Each row is where one point has got to under a steady rotation. How many ticks took it there?
The counts run from 0 to 371.
[155 100 148 161 154 122 122 128 107 112 132 127 140 107 192 164  95 164
 123 114 151  94 163 166 116 138  90 113 113  91 127 148 127 103 142 156
 130 125 145 155 135  96 134 104 119 178 124 144 119 144 148 108 121 156
 112 125 100  82  90 133 157 170 153 124  73 186 129  85 118 138 146 104
 154 173 161 155 152 127 148]	354
[152 108 135 154 157 131 141 141 130 129 123 119 141  81 196 155 108 171
 107 109 141  53 162 153 120 146 117 100 110 121 116 144 124  98 145 131
 130 124 138 160 121  98 133 106 121 154 136 177  91 135 159 105 132 131
 107 141 110 103  64 160 142 170 160 108  91 187 128 109 133 152 149 124
 135 138 164 154 137 104 142]	203
[157 117 112 127 155 145 115 134 107 125 121 142 139 101 177 127  79 181
 127 142 156  80 162 139 107 137  92 109 120 121 116 129 100 119 139 150
 141 113 136 184 172  83 137 126 138 189 128 147 130 156 174 113 117 133
 119 131 110  72 113 133 143 148 166 148 119 162 133  80 105 144 117 127
 197 164 122 120 125 146 159]	277
[170 118 139 131 162 125 117 110 108 115 115 145 115  92 194 130  84 178
 110 126 148  84 169 160  93 164 122 116 116 113 113 123 139 125 145 140
 128 127 138 205 159  90 120 117 122 194 136 115 132 129 145 104 128 137
  88 143 146  76 119 142 150 156 163 112 113 166 149  97 108 131 141 123
 183 137 132 130 126 139 151]	269
[158 124 136 129 148 136 134 141 106 127 126 146 138 105 187 132 104 191
 113 126 140  88 171 146 119 142 109  98 107  95  84 104 113 134 131 158
 139 121 143 196 157  63 123 123 121 176 137 139 129 173 146 108 118 118
 127 148 105  91 104 152 172 165 174 135 102 168 133  85 113 127 137 121
 167 142 127 121 149 159 152]	301
[152 104 133 157 161  99 161 137 114 121 114 125 130  93 174 130  89 172
 114 114 154  59 148 155 117 160 134  99  87 138 131 145 147  81 148 126
 144 136 117 178 127 114 137 122 132 159 142 146  94 128 138 119 147 154
  92 113 135 102  76 136 128 156 158 118 112 196 131  67 122 150 139 133
 169 147 159 164 148 110 121]	371
[148 108 140 157 168 130 135 140 118 131 127 154 148 100 176 149  86 169
 120 101 139  63 146 151 143 121 110 120  98 125 102 122 122 107 112 154
 143 116 131 179 155  63 126 133 126 158 156 160 119 161 162 113 125 100
 114 121 116  81  85 136 158 146 160 144  77 156 127  96 162 150 157 133
 167 118 154 153 180 142 148]	153
[171  99 145 137 156 135 104 131  93 107 118 122 142  74 196 126  99 179
 107 124 145  77 176 148 100 151 133  84 108  95 116 116 142 110 146 139
 159 111 142 169 143 106 129 120 126 184 145 126 124 144 163 113 124 150
 101 146 118  83 113 136 136 162 180 112 107 182 138 108 108 137 126 135
 179 160 121 128 124 126 157]	114
[136 112 124 151 155 111 135 126  92 120 132 121 126 103 158 123  84 170
 125 129 152  72 153 166 133 154 127 112  82 140 110 114 166 104 128 131
 135 135 119 194 154  81 123 118 139 175 153 137 113 132 131 123 144 141
 102 122 148  96  96 146 159 157 181 135 109 194 130  70 120 147 148 113
 189 140 145 168 151 147 138]	160
[155 111 129 147 174 124 177 149 113 121 108 129 133 120 174 133 110 192
 106 129 155  69 155 130 125 129  95  82 109 114 131 151 116  93 119 154
 129 130 125 174 139  92 146 122 139 152 118 149  86 177 145 126 134 145
 128 125  95 103  73 137 145 154 141 143 107 193 130  60 110 133 125 114
 157 152 145 134 148 118 120]	196
[154 115 142 141 172 134 135 131 125 132 114 145 148  91 203 135  84 188
 104 119 142  57 169 149 109 159 111 131 124 144 103 152  95 123 159 160
 122 134 132 187 116  87 132 127 109 153 128 154 109 131 166  89 118 123
  85 144 111  82  88 148 130 152 132 116 105 162 131 102 126 140 139 139
 149 115 143 128 132 100 128]	234
[144 101 148 152 176 134 111 137 103 123 136 137 166  76 182 122  79 169
 104 116 148  55 162 147 125 135 136 111 106 131 111 124 121  94 131 149
 163 120 119 164 138  95 141 134 141 151 157 151 120 142 176 111 126 137
  97 117 128  84 108 127 126 141 166 138 101 161 131 106 141 161 133 160
 185 135 136 154 151 111 146]	287
[165 105 163 145 161 111 105 126 111 113 130 160 144  84 200 125  67 170
 101 110 152  76 156 161 104 158 134 120 106 112 110 130 128 107 151 156
 154 121 129 182 136  94 131 124 112 170 150 131 135 135 153  96 119 138
  84 126 130  73 120 127 129 147 158 116  97 155 138 106 132 137 147 156
 171 136 145 148 154 121 154]	266
[169 118 135 148 146  99 157 133 122 118 128 129 109 105 188 136  84 163
 119 115 156  79 143 169 101 171 120 113  92 130 125 136 138 101 157 131
 125 134 127 196 139 108 130 111 118 183 138 142 104 124 126 109 142 147
 101 124 149  99  93 140 146 154 166 112 108 192 137  67 111 132 158 110
 170 152 160 158 142 142 138]	215
[156 113 135 145 167 126 162 122 109 114 101 140 109 126 171 145  99 191
 109 128 144  92 158 148 124 138 101 104 106 108 115 127 142 116 114 148
 115 141 143 204 162  68 121 115 133 175 129 117 116 164 126 119 132 123
 121 142 126  96  84 146 164 163 151 133  98 185 136  64 125 130 139  94
 163 128 141 133 158 140 125]	7
[142 119 127 156 143 101 152 141 118 137 139 123 156  89 168 137  89 163
 130 120 151  55 145 167 125 166 117 118  88 155 108 134 117  94 159 143
 142 133 116 177 122 102 138 119 116 156 148 171  96 125 146  97 138 132
 103 119 122 101  79 148 136 160 169 133 100 183 118  77 118 147 151 126
 168 151 152 168 144 128 136]	367
[165 119 143 138 151 110 167 151 122 123 116 150 150 117 184 131  93 191
 117 135 164  79 152 139 107 154  94  96 107 115 122 149  84  98 145 160
 140 125 122 176 137 105 150 127 121 165 126 156 101 174 147 107 117 145
 124 121  88 101  89 130 136 149 148 134 110 171 124  53  98 124 135 122
 163 162 139 127 146 129 129]	221
[140 114 120 162 161 125 130 122 116 132 126 117 129  99 181 152  86 159
 126 108 143  67 161 169 132 151 118 129  97 138 107 140 145 115 143 133
 115 136 139 181 141  76 116 104 122 162 139 155 110 116 150 105 139 121
  95 137 143  85  81 156 158 167 166 127  85 188 128  94 134 155 156 104
 158 125 162 173 148 125 150]	181
[165 119 144 130 160 113 146 117 118 117 109 167 126 114 194 122  67 185
 117 132 158  89 152 150  95 160 100 127 117 122 119 143  98 118 153 161
 124 132 131 203 145  89 134 133 117 190 119 126 130 147 141  96 123 141
  93 126 116  82 114 129 133 147 138 129 115 162 137  64 105 129 135 124
 179 149 140 121 145 129 132]	243
[152 107 138 154 164 120 140 120 107 108 113 132 107 126 163 149  86 174
 114 129 150  98 149 153 119 134  99 103 100 105 132 139 145 103 120 139
 122 124 142 188 168  80 128 115 141 188 134 118 118 149 133 133 137 136
 115 124 135  88  94 136 168 160 162 137  92 185 136  63 124 141 142  90
 176 149 153 153 157 143 144]	8
[152 111 166 148 165 112 150 129 114 119 108 151 143 109 208 127  84 197
  90 125 151  79 175 157 105 165 110 115 119 116 110 147 104 119 156 170
 126 144 128 185 111 101 141 122 115 157 119 136 109 151 137  89 116 152
  94 139  99  96  95 141 128 157 138 118 101 174 134  80 102 126 139 122
 143 140 141 127 140 102 121]	57
[150  95 138 150 183 121 146 118  91 109 105 116 116 113 177 137  91 179
  95 113 151  78 164 153 123 136 118 104 106 107 137 137 163  99 127 143
 129 144 134 174 137  89 126 111 142 172 120 118 104 134 137 126 146 163
  95 139 133  96  78 138 148 160 149 121  92 205 134  76 117 141 132  98
 162 139 146 149 142 104 127]	349
[173 102 127 141 182 137 120 120 122 115 107 136 129  75 190 135  82 172
 101 108 146  54 161 140 108 147 130 110 113 137 133 137 137  93 138 122
 138 125 124 181 150  96 121 125 141 168 142 146 114 118 182 110 139 132
  75 127 151  78 105 132 120 141 157 115 116 170 154 105 141 157 132 151
 173 115 147 144 135 100 145]	261
[136 106 165 153 174 121 124 121  85 119 120 142 152 106 188 129  90 196
  99 118 140  88 183 162 127 143 126 108 108 101  89 108 133 125 129 176
 143 138 138 181 130  75 126 117 121 150 140 124 122 172 143 109 119 141
 113 144 109  94  91 144 155 159 153 132  84 179 126  98 114 131 142 114
 157 131 132 142 160 121 124]	322
[149 101 152 153 180 125 153 126 107 113 110 144 128 126 184 144  92 190
 100 119 153  87 165 144 123 125  94 109 120  95 128 146 123 107 121 169
 127 137 143 174 135  76 131 120 126 166 117 127 112 171 141 115 122 146
 112 133  91  90  77 129 157 157 129 131  88 188 135  67 120 129 130 100
 150 140 152 131 159 109 120]	352
[151 115 120 130 165 146 133 146 126 133 118 143 162  89 183 123  90 192
 110 137 156  51 168 125 108 147 103 101 128 138 112 143  80 111 150 152
 146 117 126 178 142  93 136 137 131 152 130 167 105 160 182 105 111 122
 106 136  95  85  94 141 120 148 151 141 120 159 131  87 116 148 122 146
 170 147 134 117 127 107 143]	255
[149 116 113 136 172 148 114 133 119 138 117 127 152  78 185 122  88 176
 118 138 156  54 174 131 104 149 111 112 125 144 118 143  94 117 151 139
 140 124 129 171 138  95 140 124 135 167 124 161 111 136 191 103 115 137
  97 138 111  77 102 146 120 154 157 139 125 170 133  96 110 160 120 141
 186 152 128 129 115 103 150]	256
[127 100 129 153 161 131 122 121  86 118 127 101 139 105 174 130 101 177
 110 142 152  83 181 155 121 141 109  93 109 107 122 129 136 112 131 154
 143 131 141 157 143  92 141 109 141 164 123 137 106 151 154 125 133 166
 122 136 108  94  92 145 150 168 169 145 100 195 119  75  99 146 126  93
 183 176 129 149 124 121 143]	168
[163 117 156 152 158 110 155 129 112 115 112 143 124 114 180 144 101 197
 104 114 139  92 162 159 128 150 119  93  96 106 104 113 146 111 126 150
 131 130 140 199 148  73 124 115 123 169 140 124 109 171 120 117 133 120
 121 141 126 106  83 150 171 165 167 126  89 178 132  81 125 123 156 107
 155 127 144 145 168 141 130]	6
[151  97 127 155 163 124 142 139 117 110 126 116 147 101 181 140  94 170
 112 130 161  67 155 146 118 127  93  91 112 109 141 168 121  84 140 146
 135 126 135 139 135 109 149 114 146 167 120 160  98 140 164 133 125 166
 118 112 100  87  79 130 130 165 157 140  92 187 127  73 118 152 134 111
 166 180 162 155 137 105 142]	198
[148 114 110 137 161 143 141 124 113 122 117 118 115 117 187 160 104 168
 122 129 148  89 169 157 112 144  83 114 116 117 111 152 122 125 145 142
 111 132 150 181 146  76 118 100 112 184 119 153 116 138 151 108 132 134
 114 149 105  87  79 150 163 182 151 122  90 188 129  84 111 136 138  88
 162 149 158 144 120 134 145]	357
[147 105 147 144 168 144 116 140 102 121 126 137 159  96 186 138 102 193
 103 124 138  79 179 140 126 129 108  92 114  90 101 119 120 122 117 167
 149 116 153 162 139  76 131 119 124 153 136 147 118 179 167 111 112 125
 123 141  83  85  87 145 156 165 156 140  83 172 124 109 128 141 130 121
 152 145 132 130 152 121 141]	145
[127 118 142 151 166 105 160 126 106 122 121 148 137 130 163 124  76 179
 126 136 160  84 160 163 126 153  94 127 101 134 101 139 114 113 138 172
 125 142 127 193 140  79 141 124 122 159 127 136 117 157 127 100 129 146
 105 119 118  92  92 135 150 152 140 156  99 180 124  50 109 135 142 101
 175 143 142 145 161 133 119]	188
[140 114 130 151 165 132 132 152 113 137 139 146 168  98 168 126  90 180
 126 123 147  55 154 136 146 123 109 101 106 130  93 117 100 101 118 156
 150 114 120 171 152  78 142 137 138 149 151 172 120 167 169 122 118 114
 127 119  98  87  95 133 146 146 172 161  98 162 118  87 134 157 137 137
 179 142 136 147 163 137 146]	309
